B =
[[129 130 126 129 128 131 129 133 128 130]
 [128 127 129 129 127 126 127 127 128 128]
 [127 129 128 129 129 128 129 127 128 127]
 [128 128 127 128 128 128 128 126 128 128]
 [128 129 124 129 126 129 127 118 128 128]
 [127 127 128 127 129 128 129 129 128 128]
 [134 123 108 142 131 133 126 130 111 101]
 [128 129 124 130 125 129 127 116 128 128]
 [130 131 126 130 128 133 129 135 129 132]
 [121 136 129 134 137 122 131 123 129 124]
 [129 129 127 129 128 129 128 130 128 129]
 [112 116 130 116 145 128 144 143 124 125]
 [120 123 129 122 135 128 135 135 126 126]
 [129 128 126 130 128 129 128 128 127 126]
 [128 128 128 129 129 128 128 128 128 128]]
Indices start at 1.
row 1 col 1	129
row 13 col 4	122
row 11 col 5	128
row 9 col 2	131
row 13 col 9	126
row 4 col 4	128
row 12 col 10	125
row 4 col 3	127
row 13 col 7	135
row 15 col 2	128
row 13 col 1	120
row 3 col 8	127
row 5 col 5	126
row 8 col 9	128
row 14 col 8	128
row 6 col 5	129
row 8 col 4	130
row 4 col 9	128
row 9 col 5	128
row 14 col 7	128
row 2 col 3	129
row 8 col 8	116
row 5 col 10	128
row 13 col 6	128
row 5 col 2	129
row 11 col 2	129
row 9 col 6	133
row 1 col 2	130
row 7 col 7	126
row 9 col 9	129
row 1 col 4	129
row 4 col 10	128
row 2 col 5	127
row 15 col 5	129
row 10 col 1	121

a =
[[125 133 124 110 127 126 117 126 136 148 115 114 136 129 122 120]
 [127 133 123 110 131 126 117 152 131 148 115 114 144 124 122 126]
 [123 133 123 110 127 126 117 130 138 148 115 120 136 125 122 114]
 [126 117 130 110 127 126 143 114 131 148 110 114 135 124 137 117]
 [126 133 123 110 128 126 117 147 131 148 115 114 149 124 122 120]
 [123 133 124 110 127 126 117 128 138 148 115 114 136 129 122 120]
 [127 133 123 110 131 126 117 153 131 148 115 114 145 124 122 126]
 [126 133 121 110 127 126 116 153 131 148 115 114 149 124 122 120]
 [126 116 130 110 115 126 143 116 130 148 111 114 136 124 137 120]
 [126 133 123 110 131 126 117 153 131 148 115 114 146 124 122 129]
 [127 133 123 110 115 126 117 130 133 141 115 120 136 124 119 129]
 [124 133 123 110 127 126 117 129 138 148 115 114 136 127 122 120]]
Rows and columns are counted from 1.
(1, 1) => 125
(12, 7) => 117
(3, 15) => 122
(9, 5) => 115
(1, 3) => 124
(3, 12) => 120
(2, 14) => 124
(3, 4) => 110
(5, 12) => 114
(9, 9) => 130
(8, 5) => 127
(11, 10) => 141
(8, 9) => 131
(8, 12) => 114
(6, 3) => 124
(9, 12) => 114
(4, 5) => 127
(6, 14) => 129
(1, 8) => 126
(10, 16) => 129
(2, 6) => 126
(2, 3) => 123
(7, 5) => 131
(8, 6) => 126
(4, 8) => 114
(11, 16) => 129
(12, 6) => 126
(8, 15) => 122
(2, 4) => 110
(4, 15) => 137
(7, 4) => 110
(2, 5) => 131
(12, 12) => 114
(5, 9) => 131
(6, 9) => 138
(4, 9) => 131
(10, 5) => 131
(8, 10) => 148

arr =
122,141,117,140,122,147,145,141,137,129
114,132,107,126,134,143,144,142,118,117
133,134,142,137,131,138,118,125,129,126
118,137,126,146,123,157,145,139,138,131
125,126,110,140,124,144,149,148,147,128
Rows and columns are counted from 1.
(1, 1) => 122
(2, 4) => 126
(3, 5) => 131
(5, 4) => 140
(2, 9) => 118
(4, 5) => 123
(1, 5) => 122
(1, 2) => 141
(5, 6) => 144
(2, 3) => 107
(1, 7) => 145
(5, 5) => 124

grid =
[[128 129 128 128 128 128 128 128 131 130 129]
 [129 130 129 130 150 128 131 129 132 133 131]
 [129 129 128 129 133 128 130 128 129 130 129]
 [128 129 128 128 129 128 128 128 131 130 129]]
Rows and columns are counted from 1.
row 1 col 1 => 128
row 3 col 2 => 129
row 2 col 8 => 129
row 2 col 3 => 129
row 3 col 3 => 128
row 1 col 5 => 128
row 3 col 1 => 129
row 3 col 8 => 128
row 2 col 5 => 150
row 4 col 9 => 131
row 3 col 4 => 129
row 2 col 4 => 130
row 4 col 8 => 128
row 3 col 11 => 129
row 2 col 2 => 130

A =
[[128 126 128 129 128 130 129 126 123]
 [127 115 124 124 117 143 132 118 104]
 [129 120 131 121 124 130 128 126 123]]
Indices start at 1.
(1, 1)	128
(1, 5)	128
(2, 1)	127
(1, 4)	129
(2, 7)	132
(2, 2)	115
(3, 6)	130
(2, 9)	104
(3, 5)	124
(3, 2)	120
(1, 3)	128

m =
[[118 115 108 109]
 [141 141 135 131]
 [110 111 124 124]
 [137 137 120 101]
 [126 126 120 110]
 [116 117 124 125]
 [126 125 118 120]
 [132 131 121 118]
 [130 130 123 119]]
Indices start at 1.
(1, 1) = 118
(4, 4) = 101
(2, 1) = 141
(1, 2) = 115
(6, 4) = 125
(8, 2) = 131
(7, 4) = 120
(5, 3) = 120
(2, 4) = 131
(5, 4) = 110
(1, 3) = 108
(9, 2) = 130
(7, 3) = 118
(2, 2) = 141
(5, 1) = 126

M =
[[110, 125, 137, 124, 114, 146, 107, 127, 138, 129, 128, 148, 113],
 [115, 121, 116, 109, 143, 153, 125, 128, 117, 144, 129, 113, 152],
 [139, 124, 129, 107, 152, 111, 100, 133, 128, 124, 141, 135, 139],
 [131, 122, 145, 108, 111, 118, 139, 122, 135, 142, 133, 137, 128],
 [110, 143, 141, 122, 138, 119, 114, 130, 126, 146, 152, 107, 118]]
Indices start at 1.
row 1 col 1 -> 110
row 5 col 8 -> 130
row 1 col 12 -> 148
row 3 col 4 -> 107
row 3 col 8 -> 133
row 1 col 6 -> 146
row 4 col 5 -> 111
row 4 col 7 -> 139
row 1 col 4 -> 124
row 5 col 1 -> 110
row 2 col 11 -> 129
row 5 col 6 -> 119
row 1 col 13 -> 113
row 3 col 3 -> 129
row 3 col 2 -> 124
row 2 col 8 -> 128
row 1 col 3 -> 137
row 5 col 3 -> 141
row 2 col 2 -> 121
row 4 col 1 -> 131
row 3 col 1 -> 139
row 5 col 13 -> 118
row 2 col 9 -> 117
row 4 col 9 -> 135
row 2 col 3 -> 116
row 5 col 2 -> 143
row 3 col 5 -> 152
row 3 col 11 -> 141
row 2 col 10 -> 144
row 1 col 2 -> 125
row 2 col 12 -> 113
